The rows below fall into families. The same turns and mirrors carry the whole set onto itself and the rows of a family onto each other. For each named row, which other rows are in its family? Write them in the order they are listed.
These 32 rows form 4 families of 8 rows each.
Sus: [  7 -10  11   1   7  -2  -7  -8  -5 -21   6  14  -3 -13]
mos: [ -9  -5  21  -5  -4   5  13 -14  -3  -3   7  10  10   3]
pomos: [ -5 -12  -2   5  -9 -21   4  -5 -17   0   7  -6  -7  -1]
vizir: [-15   2   3   3  -6  -4  14   3   4  20  -3  -9   2   4]
zavuz: [-15 -13   4 -15   1   3   9 -10  10   2   9   3 -17 -11]
muge: [  6   3 -18   1   8  -6 -10   1   2   8  -3 -11  -8 -10]
til: [10 15  5  9 -4  4 -4 14 -7  0 -3  5 11  1]
zoki: [ 13  -6   4  -4   5   2 -14  -4  -1 -19  10   9  -1 -15]
fela: [  3   9  10   5   1   5 -14  14   0  -2  -7   4   3  15]
Zakad: [-10   2  -5  -4   7  13   6   8  21 -11  -2   6  -8  -5]
Mido: [-17   0  23  -3  -1   3   4  -5  -4 -19   1   5   7  -2]
Lezak: [  4   7   8   9  -7   6 -11  10  -9  -2  -5   2  19   3]
lud: [  0   4   4 -15   8  15   4   8  20   0  -4   1   2 -11]
nuz: [-12 -18   2 -11   2  -6   3 -15   9   2  10  -5 -12 -13]
Gutaz: [ 10   7   0  12   2  -4  -9  11 -12  -4  -3  -1  16   4]
gon: [ -3  -8   3  -3  -5 -11  -9  -8 -26   3   2   0   7   6]
kunek: [  5  -7 -25  -3   3  -1  -7   5   0  11  -2   1  -9   4]
gabel: [-10   3  -1   0 -10   0   6   1   1  20   1 -10  -2  14]
Zoroz: [ -9 -10  -6 -12   2  -7   9 -14  11  -1   8   1 -18  -8]
ras: [ 0  6  6 -8 12 19 -3  8 15 -2  0  8  6 -6]
Pala: [ -1  -7   3  13  -9 -17  -4  -8 -18   1  11   0  -2  -1]
boku: [-17   8  -1  -4   3  -6  13  -3   3  11   6   0   3  16]
Muk: [  2  -3 -15  -4  11  -8 -17   4   5   2  -2  -4  -9 -15]
Ruvi: [  4 -14  -1  -2   0   7 -16   3  -7 -19  -6   6  -4 -15]
Fupe: [  4   2 -19   1   0  -6 -16  10   5   0  -5  -7  -9  -9]
ladar: [ -8  -6  26  -2 -10   5  10  -1   0  -6  10  13   8  -1]
Kapi: [-15 -15 -12 -11   1  -3  11 -14  -5  -6   7   2  -5 -14]
rore: [  3 -15  -5   5 -13 -15   0  -9 -18  -4   7   0   1   0]
gevu: [-8 -2 20  2 -8  8 17 -2 -6 -4  9  6  8  7]
mufa: [-12   5  -6  -4  -4   2   8  11   3  19   0 -12   2   5]
lusi: [-9 12  8 -9  8 14 -2  4 20  1 -5  4  0 -5]
viros: [  5  -5   3  -4   5   0  -9  -5   2 -23   1  13   4 -19]

The rest of the family of lusi: mos, Lezak, gabel, Zoroz, Fupe, rore, viros
The rest of the family of nuz: vizir, muge, til, zoki, lud, Pala, ladar
The rest of the family of kunek: fela, Zakad, Mido, gon, boku, Ruvi, Kapi

The rows below fall into families. The same turns and mirrors carry the whole set onto itself and the rows of a family onto each other. For each named row, which other rows are in its family? Write them in the order they are listed.
These 39 rows form 13 families of 3 rows each.
Rep: [ 17   0   7 -16   1  -8 -14  -5  -5 -11  11   3   6 -17]
diti: [-10   5 -17  -4   4   7   1  19  -6   3  10   6   3  -5]
rin: [ -9   3 -14   0   8  13  -3  11  -7  11   3   6   5  -1]
nik: [-10   0  -8   3   1  14   1  16 -11  10   7   6  -4   1]
Pav: [ 13   3   3 -22  -4 -10 -12   2  -6  -1  11   3   9 -16]
puzis: [ -9   7 -12   3  11   4  -1  19  -9   6   4  12   3  -2]
Vid: [-11   9  -8   5   3  11  -4  16 -10   5   9  -2   1   0]
zesed: [  9  -5   6   5   6  -8  18 -23  -6  -5   3  -6 -11   9]
fuzo: [ 12 -10  10   4  10 -11  15 -18 -13  -7   9  -6  -9  11]
vabim: [-12   1 -15   6   3   9   3  13  -9   8   7   4   4  -3]
Linub: [  7  -4   5  10  -1  -6  19 -14 -13  -6   1  -6 -16  10]
bofil: [  3  -8   7   8   3  -5  22 -19 -13  -1   6   1 -10   6]
retu: [ 19   4   6 -16  -1 -10 -13   4  -4  -4  17   4   3 -12]
gen: [ 21   3   6 -17   6  -9 -11   2  -4  -8   8  -1   3 -16]
nudu: [-13   6  -7   4   8  13   5  14  -4   6   0   5  -7   1]
tev: [  9  -5   8   1   5  -5  21 -15 -16  -2  -4  -5  -8  12]
vik: [ 15  -2  13 -15   3 -11 -11   2  -1  -9  11   1   1 -19]
rar: [  4  -6   5   2   5 -12  26 -14 -13  -1   5   1 -11  10]
gegu: [ 19  -1   6 -23   2 -12 -13  -2  -5 -11   9   4  -3  -7]
zak: [ 21   4   9 -14   5 -11 -13   3   1  -5  14   3   7  -9]
Nalo: [ 19  -3   5 -19   5 -10 -14  -5   3  -5   7   3   2 -12]
Fadut: [-14   1 -14   3   6   6   6  17  -6   8   3   3   0   2]
kozit: [ 15   4  10 -16   7 -11 -13  -3  -2   1  12   0   6 -17]
Tati: [-11   8  -9   2   6   9   0  17  -7  12   6   7  -6   3]
beba: [-17   1  -8   6   4   5  -2  15  -8  11   8   0  -3  -2]
Vazo: [ 16   7  10 -16  -4 -11  -9  -6   0 -12  15   4   5 -10]
lole: [ 16   1  10 -19   4 -18  -8   0   1  -7  17   4   4 -10]
tez: [ 24  -1  13 -12  -3 -11  -9  -6   0  -5  16   1   3  -8]
Sare: [  6  -8   5  -1   7 -10  21 -14 -10 -11   1  -8 -12  12]
Pomi: [-16   8  -8   0   4   6  -2  17 -11   6   5   6  -4   2]
Livak: [  3 -12   3  11   2  -8  14 -17  -9  -4  -3  -3  -9  12]
zem: [-18   3 -10  -3   8   8  -3  12  -9   8  10   4   0   3]
Belet: [ 15   4   4 -18   0 -12 -12  -5  -3  -7  14   0   4 -18]
doko: [  7  -3   3   3   2 -10  18 -20  -7  -6   1  -2 -17  10]
zavum: [-13   8  -7   2   8   7  -3  18  -7   7   2  -2   7  -1]
Gam: [ 11 -12   5   6   7  -7  20 -14  -9  -5   2  -6  -7  13]
pemu: [  6  -9  10   4   8  -8  21 -17  -8  -3  -1  -1  -6  13]
tizip: [  2  -3  -1   9   9  -8  18 -16  -8   3  -2  -5 -14  12]
tibim: [  6  -7   6  -3   3  -4  22 -19  -9  -4   4  -2 -11  14]

The rest of the family of retu: zesed, Fadut
The rest of the family of Vid: rar, Nalo
The rest of the family of Sare: nik, kozit
The rest of the family of zem: tev, vik
The rest of the family of Pav: fuzo, nudu
The rest of the family of Belet: Tati, Gam
The rest of the family of tizip: diti, tez
The rest of the family of doko: vabim, zak
The rest of the family of zavum: bofil, gegu

The rows below fall into families. The same turns and mirrors carry the whole set onto itself and the rows of a family onto each other. For each named row, which other rows are in its family? Write them in the order they are listed.
These 32 rows form 4 families of 8 rows each.
natur: [ -3 -11   0  -3   7   2 -18  13  12   8  15  21]
tidob: [ 23   1  -9  -4  -8  10 -19  28  -2 -14  14   7]
sul: [  3   6   9  16  -4   5 -20  21 -20 -21  17   3]
vipon: [  3  -4  -4  16 -15  13 -24  16 -19 -22  13   4]
budud: [ 11 -11  -2 -14  12   4 -23   8  11  -1   7  10]
rirat: [  8 -15   1  -6  14   5 -23  14   9   5   2  20]
Bet: [ 14  -3 -12 -11  -8  10 -23  29  -4  -8  18   5]
zop: [ 19  -5 -11  -4  -9   5 -17  31 -13  -3  10  16]
Kide: [ 15   0 -17  -1 -12  12 -22  28  -4  -1  17  14]
rebi: [  4   6   7  20  -5  -3 -24  14 -23 -16  15   2]
sevo: [-13   2   3  19  -3  11 -18  -1   3  -2   1  14]
fubu: [  3  -7  -5 -12   7  -1 -23  13   4  13   2  11]
Bovi: [-16   2  10  15   1   0 -19   1   1  -8   6   8]
Tireb: [  1   4  -9 -14   7  -1 -24   6   9   4   8   9]
Botim: [ 16  -8   0  -3   3   7 -19  33  -8  -6  26  16]
ruf: [ 21  -5  -3  -1  -3   1 -16  28 -15  -5  23  16]
nez: [-10  -5   6  20   4   3 -28   3   4  -5  -6  13]
mok: [  5 -15  -3  -1  12   6 -20   9   7   4  15  29]
von: [  7   9   3  21  -8   2 -24  21 -13 -23   1   6]
minub: [ 24  -1  -3  -7   3   4 -19  32  -8 -13   9  14]
Fuve: [  7  -3  -2  21  -8  -1 -26  16 -26 -18   6  10]
Pum: [-12 -12   2  13   2   3 -28  -8  -6 -14   5   9]
bive: [ 21   1  -2  -5  11   5 -25  28  -9 -11  23  13]
matof: [ -6  -4   5   8  13   1 -29 -10 -13 -10   5   6]
Rer: [-14   0   8  14   1  -3 -22  -2  -1   4   4   5]
gad: [ -9  -5   5  14   7  -7 -32  -2  -8  -3  -3   7]
fipaz: [ -6 -13   6  15   8   5 -29  -6   2  -9   1   8]
Bomif: [  4 -12  -2  -8   4   1 -15  12   6  15  13  19]
sene: [  4  17   5  15  -4   8 -23  18 -14 -18  10  -1]
Pepog: [  7  -7  -2  22  -6  14 -27  12 -25 -15  15  11]
kemav: [  6  -1  -1  25 -12  11 -27  14 -11 -23   8   5]
zek: [ -1 -11  -6 -15  10   0 -27   5   9   0  12   9]

The rest of the family of bive: Kide, sevo, Tireb, mok, matof, sene, Pepog
The rest of the family of Bet: natur, sul, vipon, Bovi, Botim, Pum, zek
The rest of the family of gad: rirat, zop, fubu, nez, von, minub, Fuve
The rest of the family of ruf: tidob, budud, rebi, Rer, fipaz, Bomif, kemav

The rows below fall into families. The same turns and mirrors carry the whole set onto itself and the rows of a family onto each other. For each named row, which other rows are in its family? Write them in the order they are listed.
These 18 rows form 3 families of 6 rows each.
vizud: [-12  -1 -21  -3  13  16  -7 -14  -2  26   1 -18   5  -6   2   7 -27 -39
  15  15   1   9  -8 -23  -7 -17 -16]
Lunu: [ -9  -4  -7   0 -11   9 -20 -23   8   5  19 -31   2  -4   5   5 -25 -25
   9  14  -8  28   2 -10   1  -2 -35]
foti: [ -6   3 -33   7  11   3  -7   6 -18  28  10 -10  -4  -7  11  21  -8 -24
  22   9  -4   6 -12  -5 -23  -2  -7]
folu: [-14  -1 -21  16   8   8   5  -3   0  27   4  -9 -11  11  11  19 -10 -26
  18  -2   0  -2 -15 -12 -13  -7   6]
bozez: [-17   2  -6  19 -11  -6  -2  -8  14  20   2 -13  -6  23  13  15 -16 -21
  11 -12  -3  11  -6  -8 -16  -9   0]
pez: [ -6  -3 -30  19  13  20 -14   7 -16  21   4 -14   4  10   8  12   3 -22
  25  12   0  11 -12 -19 -22 -18  -7]
zipag: [ 16  -3 -11  22   1   5 -24  -3  -6   5  26 -19  -6   6  14   7   5 -15
  38  15  -4  28  -4  -5  -4   6 -26]
bis: [ -7  -5  -9  27  10  17  -8  -5   7  16   1 -11  -4  29  11   8  -1 -21
  26   2   3  11 -13 -18 -12 -17   2]
Zom: [-15   1 -11  21 -26  -4  -9  -8   9   9  20 -26  -8  11  14  17  -9 -12
   9 -10 -10  22   1  -2 -14   1 -16]
topo: [  2  -3 -13  -4   5   9 -20 -20  -1   9  21 -23  -1 -14   5   6 -23 -30
  21  23  -6  24  -2  -8   3   4 -33]
fudi: [-16   0   0   2  -9   6 -15 -24  19  10   5 -26   3  11   7   3 -29 -30
   6   5  -3  22  -1 -14  -1 -11 -24]
Mal: [ -4  -6 -13  28 -19  10 -20  -7   1   1  23 -29  -3  13  13   9   2 -10
  22   3  -8  35   2 -10 -13  -9 -25]
sir: [  2   1 -12  16 -11  -5 -15  -8   0   6  31 -23 -13  -2  16  18  -4 -10
  23   4 -12  20  -2   4  -4  18 -23]
rus: [-10  -1   1  26 -12   1 -19  -6  11  11   4 -17   3  30  13   6  -6 -16
  19  -5  -2  30  -4  -9 -21 -18 -10]
paf: [  0   0 -17  -9  16   5 -17 -13  -7  19   7 -15   6 -13   4   5 -26 -37
  22  23  -2  17  -6 -12  -6  -4 -24]
fufi: [-16  -3  -9   2   5  17  -6 -20  15  19   0 -21   0  10   3   3 -27 -36
   9   6   1   9  -6 -22   1 -15 -13]
gufal: [ 12   4 -20  12  11  -1 -28   9 -19  20   8 -10   5   4  13   7   1 -23
  34  18  -2  21  -7  -7 -20  -5 -20]
doti: [  7   6 -20   6   5 -11 -19   2 -14  18  20 -11  -5 -10  14  19  -7 -19
  29  12 -10  17  -7   7 -16  14 -19]

The rest of the family of topo: vizud, Lunu, fudi, paf, fufi
The rest of the family of foti: folu, bozez, Zom, sir, doti

The rows below fall into families. The same turns and mirrors carry the whole set onto itself and the rows of a family onto each other. For each named row, which other rows are in its family? Write them in the order they are listed.
These 32 rows form 4 families of 8 rows each.
gaded: [ 15  -3  27   6  -3  18 -13  -8   4  -4  -9   7]
zofik: [ -8 -17   3  -3 -21  10 -12  14 -16  10  16  -6]
noge: [  3   3   8 -13  -4  -3 -20   9   3  18   3   8]
mitef: [ -4  -4   9  -9 -11  18 -17 -13  -7  -7  12  -2]
mese: [19  1 18  1  0 16 -7 -6  8  0 -9  9]
bedu: [15 -4 25  7  3 13 -9 -6 10  0 -5 10]
tode: [ -4 -15  -2  -5 -16   4  -7  19 -14  15  10  -3]
kogan: [ -3   3  11 -16   1  -1 -22   9  -3  10  -1  10]
Bovoz: [  4 -11   5  -8   0  10  -1  14   9  -7  -2 -16]
Libe: [ -1   0  15  -7  -9  23 -17 -13  -5  -5  12   2]
Kig: [ 10  -6  10  -7  -1  10   6  15   4  -6  -3 -13]
tozu: [ 15 -14  15   9  -9   5  -1  24  -2  17 -12   4]
Nivid: [  6 -21  16  14 -15  26   1   3 -11  -6  -2  -5]
zor: [  0  -3   7 -13   1   8   3  12   6  -1   1 -13]
gol: [ 18  -2  22   3   0  13  -8  -3   9   2 -14  10]
Kas: [ 12 -20  13  15 -21  22   3   3  -7   0   3  -7]
pegu: [ -3  -6   6 -11  -4  12   7  12   8  -1  -1 -11]
Foge: [ 11 -15  18  13 -20  15 -22  -1 -15  13   0  15]
Bano: [  5  -8  18   9 -19  13 -18  -2 -17  17   4  19]
Faz: [  8 -23  15  17 -23  19  -1  11  -9  -2   5   0]
Bal: [-10 -18   7  -2 -22   6 -12  17 -16  11  11  -3]
Rifi: [  1   3   8 -12  -5   0 -24   6  -3  20   0   8]
besu: [  9 -21  15  12 -15  22   5   6  -6  -9   1  -4]
kepa: [ -2   2  10  -1  -9  22 -17  -5  -8  -7  16  -3]
kaleg: [ 16 -13  13   9  -9  -6  -9  15  -1  16 -17   6]
muvod: [ 12 -17   9   8 -11  -1  -4  25  -3  15 -11   2]
pazaf: [ -6  -5  10  -8 -11  27 -10  -4  -8  -5  18  -4]
seri: [ 13 -10  18  10 -17  11 -27   1 -16  12   2  14]
Delon: [  1 -11  14   6 -18  12 -26  -4 -13  16   4  17]
lut: [ 14 -21  14   3 -10   0  -2  18  -1  17 -16   6]
Petez: [  1   6  10 -18   3   2 -18   3   0  14  -4   3]
berop: [ -4 -14   0  -7 -22   9 -10  18 -17  10   6  -7]

The rest of the family of Kas: bedu, kogan, Bovoz, Bano, kepa, lut, berop
The rest of the family of muvod: zofik, Libe, zor, gol, Foge, Rifi, besu
The rest of the family of Nivid: noge, mitef, mese, tozu, pegu, Bal, seri

The rows below fall into families. The same turns and mirrors carry the whole set onto itself and the rows of a family onto each other. For each named row, which other rows are in its family? Write them in the order they are listed.
These 30 rows form 6 families of 5 rows each.
ler: [ -2   5  -8   5   9 -17   8  -4 -15   5   6 -11  16]
koz: [ -2  14 -14  13   8 -13 -12  -6 -10  -5  10  -6  13]
bedob: [ -6  -3  16 -10  -1  14  -7  13  -1   4 -12  -3   9]
Muka: [ -1  -7   8 -12 -10 -10 -11  10  -9  -5  -1 -20  10]
nav: [-15   8   4  -3  -2  11   1  15  11   3   2   9  -7]
Rez: [-16   3   2   4  -1  17  -6  10  13   4   0   5 -10]
kuzu: [ -4 -15  10  -9  -2  -1  -6  -1 -11 -15  -4   0  15]
Ravu: [ -4  -6 -14  -3   7 -17 -11   1 -15 -11   5  -8  15]
Pak: [ 10   7 -15  11  -3  -3   6  10 -10   6  13   8   1]
Kad: [-17  -1  16  -1 -10  16  -6   8  -4 -11  -7  -2   0]
rupo: [ -6  10 -10   3  -5  -5  -4  -7 -19 -10  17 -16   5]
pep: [ -6  -1  20  -2  -1   9   3   4   3 -15  -8  -2  13]
zesu: [-2 19  0  5  1 17  0  8 10  0 -8  8  0]
vanu: [  5   8 -10   1  -3   4  -3   8   9   3  -1   6 -18]
Nela: [-18  -5   7  -6   5   2  -4  -3 -14  -6  -1 -18  16]
tak: [  6  13 -10  12   9   0   6  12  -2  11   7   2  -6]
bevo: [  0  -3   7   1  -3  14   4  14   7 -19 -10  -8   9]
kapev: [ -8  -4  10  -9 -10  14  -5   2   5  -8  -6   7  -8]
pudu: [  6  12 -13  15   6  -1  -7  12   0  13   5   4  -5]
zifo: [-13   5 -11  -2  -5  11  -3  24   8  -4   5  11  -3]
pek: [  1  21 -17  19   0  -6   3   8  -2  -4   5  -3  -2]
nos: [ -9  24 -18   3   2  -9   0   8   1  10   8   5   2]
Nelup: [ -8 -12  20   1  -2   6   2   1   5  -7  -8  -2  11]
zul: [  0  11   1   5 -10   6  -4  22   5   7  -5   7 -11]
sozu: [-11  -6   6  -5  -1 -18 -12  -1  -8  -5   3  -9  21]
dag: [ -6  16 -13   8  10  -7  -8  -1 -18  -6  13 -13   8]
bev: [  4  11 -25   8   9 -10  -4   2  -2  -5   5  -5  -4]
lum: [ -6 -12  12   4  -4  -8   1   6 -19 -11  -4 -11  17]
botos: [-13   4 -12   5   0 -23  -6   8 -17  -5  10 -10  12]
fab: [ -4  -2   9 -10   1 -14 -13   6 -15  -5   0 -13  21]

The rest of the family of sozu: koz, Rez, pudu, Nelup
The rest of the family of Pak: Muka, rupo, bevo, zifo
The rest of the family of botos: Kad, pek, zul, lum
The rest of the family of nav: pep, tak, dag, fab

